(in the rows, 128 means zero)
The rows of M fall into 4 groups, and each row is roughly a mix of its group's hidden directions.
M, 92 rows:
[[143 122  91 113  53 147 139 153  98 123]
 [140 116 122 109  88 148 173 151 179  87]
 [ 81  74 113 146 139 181 142 130 108 145]
 [132 145 102 108  80 165 165 136  74 138]
 [164 157 129 132 161  76  70 140 137 125]
 [132 121 152 153 127 197  87 132  91 149]
 [154 121  98  86  68 143 134 155 146  95]
 [105  76 113 139  92 123  87 153  89 101]
 [112 162 147 120 172  78 149 116 178 115]
 [ 91 117  96 140  81 134 137 115  72 162]
 [ 99  83 106 128  99 115  78 176 109 129]
 [ 79 103 102 139 119 137  88 135  74 158]
 [134  80 116 171 100 159  98 157  90 145]
 [147 110  93 103  79 159 170 137 108  90]
 [ 98 101 128 106 179 169 164 167 131 143]
 [102 122 143 156 197 106  97 143 152 156]
 [114  99  85  75 120 167 129 103 100  99]
 [ 96 133 137 132 191  81 114 118 171 123]
 [168 134 156 134 151 168  87  81  97 140]
 [140 108 128 155 101 176 122 123  63 158]
 [ 89 101 142 142 186 115  75 142 132 148]
 [117  70  97 138 116 167  91 136  86 130]
 [105 162 122  84 105  77 168 155 148 124]
 [154 147 145 146 187 135 153  73 154 130]
 [ 71  96 110 160 123  88  89 127 110 147]
 [112 125 122 167 119  91  57  94 123 123]
 [120  75 100 157 119 166 144 129  71 120]
 [119  97 104 119  64 185 143 133 116 118]
 [ 99 118 119 149 133  80 151 198 125 144]
 [ 99 131 152 163 190  89 106 121 152 148]
 [116 123 148 173 173 126  82  91 151 157]
 [133 151 162 139 194 115 131  99 175 137]
 [146  90 112 149  79 166  97 158  94 140]
 [131  97  91 157  89 117 141 178  84 139]
 [105 129 154 135 188  79 141  97 149 103]
 [138 148 136 128 192  86  85 155 148 135]
 [145 173 150 123 136 148 189  84 111 114]
 [ 76  86  94 139  83 146 108 139 100 138]
 [149 162 120  94 112 140 199 157 142 117]
 [151 162 125 118 132 174 120 149 152 195]
 [139  92 113 116 164 200 145 144 108 144]
 [134 171 150 106 128  83 169 120 179 109]
 [153 135 104  70  72 163 132 128 118 109]
 [ 95  75 112 146 135 133  99 130  66 115]
 [ 97 130 140 134 212 126 127 106 118 155]
 [128 104 117 128  77 187 155  91 105 122]
 [144 148 140  81 201 131 114 148 150 122]
 [107  83 127 177 154 116  75 153 134 143]
 [120 143 146 135 191  89 126 171 159 151]
 [ 73  98 106 130 132  91 112 179 154 117]
 [157 193 164 115 108 101 143 134 165 141]
 [ 76  99 114 148 148 102  71 143 107 147]
 [109 149 166 116 162 120 184 144 174 149]
 [169 177 160 115 161 100 107 106 166 127]
 [ 99 126 141 117 137 107  75 182 163 158]
 [106 107  96 104  77 166 161 169 129 114]
 [ 86  91 112 121 100 111  87 177  97 125]
 [129 163 153 123 146  77 110 142 193 131]
 [167 168 136 115  91 119 177 109 163 101]
 [151 169 138  97 164  81  88 137 150 107]
 [156 107  90 124  51 129 132 144 120 105]
 [189 173 157 115 114 131 164 105 154 133]
 [ 87  88 103 154  79 138 105 109  93 145]
 [147 137 153 153 160 121  83  74  95 155]
 [150 151 161 180 130 115 116  79 159 159]
 [149 162 129 112 108 121 207 121 134  97]
 [133 178 138  93  77 113 172 146 146 116]
 [116 120 158 189 161 104  92 142 133 166]
 [107 111 133 181 179 107 103 150 139 169]
 [ 94  93 114 128 107 142  81 173  85 143]
 [192 162 158 118 136 161 149  88 125 126]
 [115 126 126 155 128 128  91  84  68 169]
 [ 96  94 137 150 194 123  83 126 119 144]
 [133  97 124 150 105 162  69 142  91 163]
 [127  97  95  96 117 181 102 110  89  97]
 [155 168 159 123 127 102 157 109 190 106]
 [ 79  91  91 136  73 145 126 139 100 138]
 [135 120 114 143  56 142 116  78 103 111]
 [129 153 139 108 194  97 124 176 153 122]
 [104  72 113 168 148 151  90 130  91 143]
 [114 156 144  93 137  88 176 177 153 121]
 [134 152 137 120 156  74 160 155 181 108]
 [ 93 101  91 112  77 165 146 163 108 127]
 [166 119 117 134  56 158 131 164 109 128]
 [117 103 108 131 118 104 167  96  78  77]
 [123  78  99 135 109 177 113 126  72 129]
 [156 175 152 121 179  81 152 129 150 130]
 [ 87 116  97  99 123 134 144 202 135 119]
 [100 130 136 162 169  77  76 135 146 140]
 [153 170 163 118 181 101 116 123 172 137]
 [ 69  81 110 152 120 143 157 161 108 145]
 [ 92 147 155 116 188  88 122 137 165 146]]

In each list below, one row fits none of the groups, and each other row fits one group, some only roughly. Which row is it?
  z747: [107 104 108 160 167 102  66 156 113 138]
  z448: [131 172 135 105 157 104 147 130 192 161]
  z473: [141 123 105 128  64 177 123 145  85 137]
  z632: [121 149 100 110  80 132 200 139 115 140]
  z565: [149 164 145 126 150 100 157 107 197 138]
  z403: [153 136 118 118  50 147 155 135 106  97]
  z156: [100 137 131  92 175 108  74 106 163 135]
  z126: [132 145 155  96 203 149 134 129 163 137]
  z711: [110 113 138 145 204 130  92 121 137 164]
  z107: [149 158 127 107  88  86 152 145 184 109]
  z660: [101 153 134 144  65  92 150  88 112 145]
 : z660
  z737: [186 174 151  87 158 126 142 123 154 121]
  z766: [125 135 148 144 201 101 131  86 158 130]
  z875: [159 175 162 105 171 101 143 139 169 139]
  z989: [121 114 150 154 201 131  90 109 152 150]
  z64: [172 180 160 117 140  95  99 122 167 121]
  z276: [147 124 118 107  80 158 196 150 114 120]
  z445: [159 178 164 140 132  82 117 104 169 137]
  z698: [154 155 158 146 189 110 102 121 164 155]
  z95: [108 135 159 131 192  90 113 126 175 137]
  z984: [152 187 157 126 119 104 187 121 148 125]
 : z64
  z971: [175 141 133 131  73 187 111 144 129 130]
  z797: [158 146 129  95 111 159 187 154 159 101]
  z673: [158 108  99 117  64 151 150 159 127  94]
  z844: [149 177 168 124 149 127 160  98 179 128]
  z73: [107  96 130 163 152 156  99 107  72 161]
  z650: [160 179 127 103 115 130 198 128 119 137]
  z754: [ 99 128 153 119 190  95 140 147 178 130]
  z777: [126 124 101 110  52 128 125 170  98 122]
  z666: [163  89  96 147  76 161  91 135 118 123]
  z268: [168 166 147 129  71 124 162 162 148 128]
  z195: [125 184 151 103 150  97 143 140 178 158]
  z958: [123 145  96 112  69 140 189 143 111 137]
 : z754
  z57: [159 113 108 147  76 166 112  81  97 121]
  z282: [149 146 157 128 191  89 109 139 170 113]
  z857: [111  87  97 158  89 152  94 102  86 122]
  z121: [123 121 106 106  61  90 147 155 123  90]
  z264: [ 89  85 122 172 180 129 119 109  97 137]
  z328: [128 129 154 167 148 101  68 151 151 167]
  z729: [185 162 165 127 151 113 150 103 167 109]
  z574: [142 131 147 142 180  91 129  96 188 117]
  z703: [138 148 156 132 171 100 121 120 201 138]
  z139: [148 180 145 134 102  84 141  99 178 133]
  z206: [104 107 104 129  52 126 153 133  95 106]
  z14: [130 148 151 151 182  65 104 110 139 138]
  z439: [183 169 159 113 141 147 136  83 159 133]
 : z139
  z790: [154 172 156  84 112 133 176 109 158 113]
  z877: [183 172 160 111 163 131 122 101 163 134]
  z321: [ 91 101  96 131  70 158 136 125  86 143]
  z536: [156 112  99  99  63 165 137 151 115 107]
  z393: [152 185 161 102 136  86 141 124 169 119]
  z578: [158 151 165 137 192  99  94 107 138 132]
  z468: [180 176 148  81 126 120 160 130 151 112]
  z485: [166 144 112  76  96 158 121  97 111  88]
  z556: [179 173 163 127 172 106 142  99 139 131]
  z549: [ 78  89  96 141  92 141  99 163 114 149]
  z431: [168 161 129 108  94 164 185 109 110 132]
  z123: [160 116 128 111  81 196 153 121 133 106]
  z90: [130 172 159  99 103  85 159 137 166  98]
  z183: [103 121 156 143 197 136  84 130 137 160]
 : z549
  z190: [126  92  99 175  72 142 125 122  87 138]
  z915: [ 96  89 134 145 160 109  61 144 149 116]
  z63: [150 175 165 120 100 115 147  79 168 119]
  z507: [133 105 132 158 162 185  88 117  98 159]
  z928: [116 135 156 140 198 121  99 123 167 160]
  z600: [152 108 143 157 137 174  63 149 137 151]
  z675: [165 167 145  73 118 135 177 134 147 110]
  z750: [106 167 154  89 138  79 155 150 165 111]
  z825: [ 82  93 107 126  78 149 170 140 100 121]
  z996: [124  93 139 155 132 155  60  89 105 135]
  z676: [144 123 143 125  65 165 188 135 132 124]
  z769: [153 147 118 116  58 171 150 141  98 127]
  z717: [117 128  80  97  78 132 152 165  92 146]
  z106: [ 98  88  94 121 112 132  82 174  98 149]
  z593: [137  86  85 118 120 167 131 171  80 124]
 : z676
  z731: [178 176 162 138 152  98 127 121 166 150]
  z280: [ 94 113 115 162 105 106 105  85  82 163]
  z426: [126 126 140 138 147  66 137 135 193 103]
  z104: [100  93 106 120 113 184  88 149  89 136]
  z764: [150 122 122 106 107 209 125 126  91 130]
  z700: [162 120 110 123  69 162 170 154 109 105]
  z585: [121 117 104 115  64 154 184 143 141 111]
  z560: [195 152 159 111 139 173 133 106 143 112]
  z680: [155 168 133 100  77  90 166 144 133 106]
  z29: [ 56  89 100 126 121 110 108 152 109 146]
  z228: [145 170 152 148 124  58 138 146 160 140]
  z738: [143 156 166 118 188 131 155 133 173 152]
 : z29
  z127: [152 179 154 113  87  87 161 124 158 123]
  z36: [ 85  92 104 141 152 132  87  95  82 134]
  z835: [125 123 135 146 205 121  82 140 142 151]
  z639: [138 162 167 116 185 117 148 133 174 153]
  z425: [ 99 113 143 142 210 116 107 112 143 145]
  z509: [ 97  83 109 141 163 157  94 103  84 141]
  z770: [103  84  89 143 101 138 140 175  83 131]
  z515: [162 136 117 101  52 153 119 159 127 126]
  z320: [ 90  82  93 125 117 128  94 164  85 144]
  z256: [150 122 117 172  57 128 124  92 105 133]
 : z36
  z474: [102  81 108 146 155 151  93 129  73 144]
  z390: [118 142 145 131 205 128 117 118 161 169]
  z501: [136 121 104 122  59 161 134 142  78 119]
  z384: [158 158 128 120 133  97 137 132 207 145]
  z85: [173 178 139 105 127 131 193 121 135 125]
  z125: [148 167 164 142 168  92 106 109 173 145]
  z776: [105 100  93 137  62 132 119 129  82 109]
  z234: [ 69  79 104 144 108 112  94 156 135 122]
  z580: [ 91  87 124 158 179 130  81 116 110 147]
  z671: [ 67  70 103 146 126 124 106 158 115 133]
  z479: [ 92 103 122 166 176 116  69 130 129 141]
  z245: [ 95 144 127 100 158  73 132 159 171 154]
  z365: [121  90 109 114  94 198 101 147 114 117]
  z260: [157 169 154  74 129 135 177 126 156 114]
  z625: [127  68 103 182 109 139 113 164 110 118]
 : z671
  z412: [144 118 114 127  52 121 144 127 111  77]
  z894: [136 102 114 117  94 151  51 146 123 148]
  z446: [157 148 148 150 192 105  98 143 156 156]
  z213: [104 113 146 142 197  99  89 124 155 147]
  z961: [115 126 145 143 206 105 139  85 138 122]
  z864: [137 118  93 115  55 126 159 133  97 102]
  z833: [119 152 167 102 184 147 162 120 170 140]
  z813: [113 158 144 119 192 106 135 124 172 165]
  z283: [154 126 124 117  67 151 191 142 111 125]
  z930: [136  94  82 127  80 115 155 121  90  89]
  z918: [158 156 157 145 189 110 129 136 168 159]
  z444: [153 156 115  91  96 131 192 126 135  91]
  z379: [125  90 121 133  77 147 100  92  81 101]
 : z379
  z467: [173 175 149 119  81 108 152  94 146 116]
  z779: [159 171 129 109  58 144 155 140 143 126]
  z261: [118 140 120 103  61 126 161 146  86  99]
  z619: [104  98 112 128  82 147  96 160  71 122]
  z640: [ 84  91 126 148 159 106  64 142 128 130]
  z967: [ 92  92 116 139 172 132  74 146 113 164]
  z679: [167 182 147  94 136 105 144 100 161  99]
  z725: [163 162 127  96  76 121 166 148 157 104]
  z820: [166 142 114 106  68 147 175 141 124 100]
  z637: [162 157 137 116  79 105 162 123 172  95]
  z567: [168 168 147 105 148 111 178 138 168 106]
  z806: [ 94 118 141 130 202  88 109 129 151 135]
  z691: [167 175 143  90 129  91 159 165 142 115]
 : z679
  z504: [ 91 107 128 124 183 122  66 106 132 145]
  z550: [187 183 151  99 121 104 146 124 152 117]
  z763: [129 170 159 145 158  80 165 126 171 124]
  z418: [168 154 124 116  64 138 176 147 125 112]
  z867: [150 176 160 124 161  78 128 139 171 136]
  z606: [ 82  86 111 150 138 103  73 107 104 126]
  z240: [108 100 140 155 187 146  77 130 118 158]
  z144: [179 132 113 128  54 151 126 133 149 116]
  z811: [123 110 114 142 156 185 106 126  78 170]
  z129: [174 171 146  75 119 133 163 118 147 105]
 : z606
  z348: [161 135  96 127 100 187 156 118  85 146]
  z331: [116  90 125 140  88 147  69 169 104 128]
  z505: [ 90 125 136 119 190 102  85 109 162 136]
  z370: [136 163 126  93  83 139 186 154 149 110]
  z645: [175 167 145  85 108 133 180 134 143 115]
  z710: [170 176 156 123 111 129 166 108 176 116]
  z132: [184 175 159 148 134  98 125 105 161 144]
  z782: [146 129 104 119  51 111 149 141 101  98]
  z704: [154 132 111 120  47 151 140 149 107 111]
  z79: [ 89  72  95 160 116 154 120 145  90 138]
  z274: [152 152 136 130  53 123 151  86 128 112]
 : z370
  z934: [147  93 109 166  85 122 147 183 136 101]
  z576: [115  97 104 110  92 199 123 153 109 124]
  z518: [113  79 148 172 154 120  85 110 113  90]
  z863: [109 157 117 140 123  51 168 133 128 149]
  z659: [ 65  96 134 160 176 130 104 127 139 150]
  z46: [138 105 113 130  51 149 109 157  99 112]
  z545: [161 151 157 129 196 146 130 106 168 123]
  z182: [143 148 109 108  77 160 192 124 108 134]
  z27: [178 109 105 144  86 132 140  92 112  80]
  z759: [113  92  90 123  79 161 125 117  80 103]
  z846: [131  88 135 146 110 175  67 100 104 126]
  z771: [ 93  99 137 171 185 125  98 114 106 152]
  z451: [ 98 100 133 138 185  93  81 139 156 141]
  z902: [ 81  79  99 167 111 137  96 123  94 131]
  z368: [103 125 124 100 164  97  74 130 181 121]
 : z545
  z344: [182 171 149 142 143  96  88 106 155 137]
  z401: [ 98 145 133  90 183 102  99  95 163 127]
  z167: [102  80 109 165  94 159 115 149  94 158]
  z369: [ 89 113  89 118  72 145 157 155  96 136]
  z38: [164 151 115  92  64 145 161 140 133 107]
  z945: [143 163 164 120 179 110 158 137 175 151]
  z686: [106  88 123 155 166 157  88 121  79 143]
  z114: [168 150 125 125  77 135 176  98 125  89]
  z188: [142 171 173 139 123 113 142  78 176 135]
  z590: [136 131 114 112  47 150 126 165 104 123]
  z118: [166 123 132 118  84 195 155 103 120 117]
  z300: [105 139 143 125 169  84  84 132 183 137]
  z968: [ 74  87  97 134 109 138  87 157  97 137]
 : z167
  z943: [129  78 134 129 106 193  84 124 134 110]
  z158: [143 167 161 132 161 100 164  87 168 113]
  z561: [115  77  81 136 106 143 105 144  74 130]
  z885: [165 168 152 118  81 142 174 115 141  97]
  z333: [153 173 129 100 101  98 177 124 172 120]
  z529: [ 92 110 131 133 182 107  67 119 147 146]
  z569: [108  96 153 159 191 127  81 110 125 127]
  z18: [ 72  82  95 146  99 125 114 153  92 122]
  z315: [124 153 163 164 164  76 127 139 174 140]
  z130: [147 164 139 105 163  94 171 155 172 110]
  z975: [ 83  90 120 152 191 110  96 119 130 131]
  z489: [116 118 150 147 202 109  93 116 157 149]
  z923: [171 173 129 118  80 146 177 117 150 128]
  z465: [111  83 106 131  75 148  78 152 113 117]
  z15: [133 157 162 127 175  95 159  91 165 105]
 : z465
  z313: [153 152 158 141 166 110 147  90 187 118]
  z56: [126 165 165 114 156  84 144 118 185 112]
  z636: [147 178 160 127 136  85  97  92 165 121]
  z572: [188 166 158 109 166 141 146 122 158 141]
  z847: [116 100  91 105 125 157 180 109  96  86]
  z622: [101  80  99 136 126 170  84 102  95 119]
  z939: [184 183 153 114 118  92 148 127 155 124]
  z349: [101  77  98 129 125 190 121 122  91 130]
  z113: [118  89 140 155 165 143  56 138 133 138]
  z976: [142 152 127 119  42 130 162 122 118 123]
 : z976
  z173: [104 138 142 123 198 109 112 137 165 169]
  z979: [131 163 152 154 150  58 115 140 160 144]
  z800: [145 160 118  99  58 150 149 160 119 143]
  z751: [156 136 119 125  56 114 164 126 131  85]
  z396: [118 122 144 140 209 141 121 146 154 162]
  z767: [ 70 121 124 158 138  71  93 151 126 133]
  z685: [109 115 127 168 177 103  67 131 133 150]
  z692: [122 179 158 111 171 107 151 125 176 152]
  z196: [151 124 124 151 147 192  98 117 100 175]
  z944: [139 169 130  81 119  96 139 130 190 106]
  z718: [143 179 126  97  77 155 166 147 118 149]
  z494: [178 169 145 112 170 143 174 120 151 118]
 : z494
  z447: [121 136 152 143 207 145 114 104 141 160]
  z41: [164 133 126 108  87 195 161 112 114 120]
  z832: [155 182 164 122 143 129 170  96 167 123]
  z9: [104 120 129 135 184 113  55 121 137 128]
  z169: [124 155 169 124 169  95 118 130 193 135]
  z424: [171 147 154 126 160 112  93  98 179 105]
  z54: [149 150 157 122 193  92 116 143 168 114]
  z994: [119  92 132 177 138 157  97 130  82 168]
  z357: [140 134 155 152 203 135 128  81 136 129]
  z232: [172 158 129 106  63 131 160 153 139 114]
  z697: [118 100 108 122 135 177 143  92  63 124]
  z614: [163 149 115  85  65 142 156 143 139 105]
  z681: [ 73  84  95 130 104 140  91 163 115 127]
  z476: [105 105 127 138 203  94  97 119 151 138]
 : z424
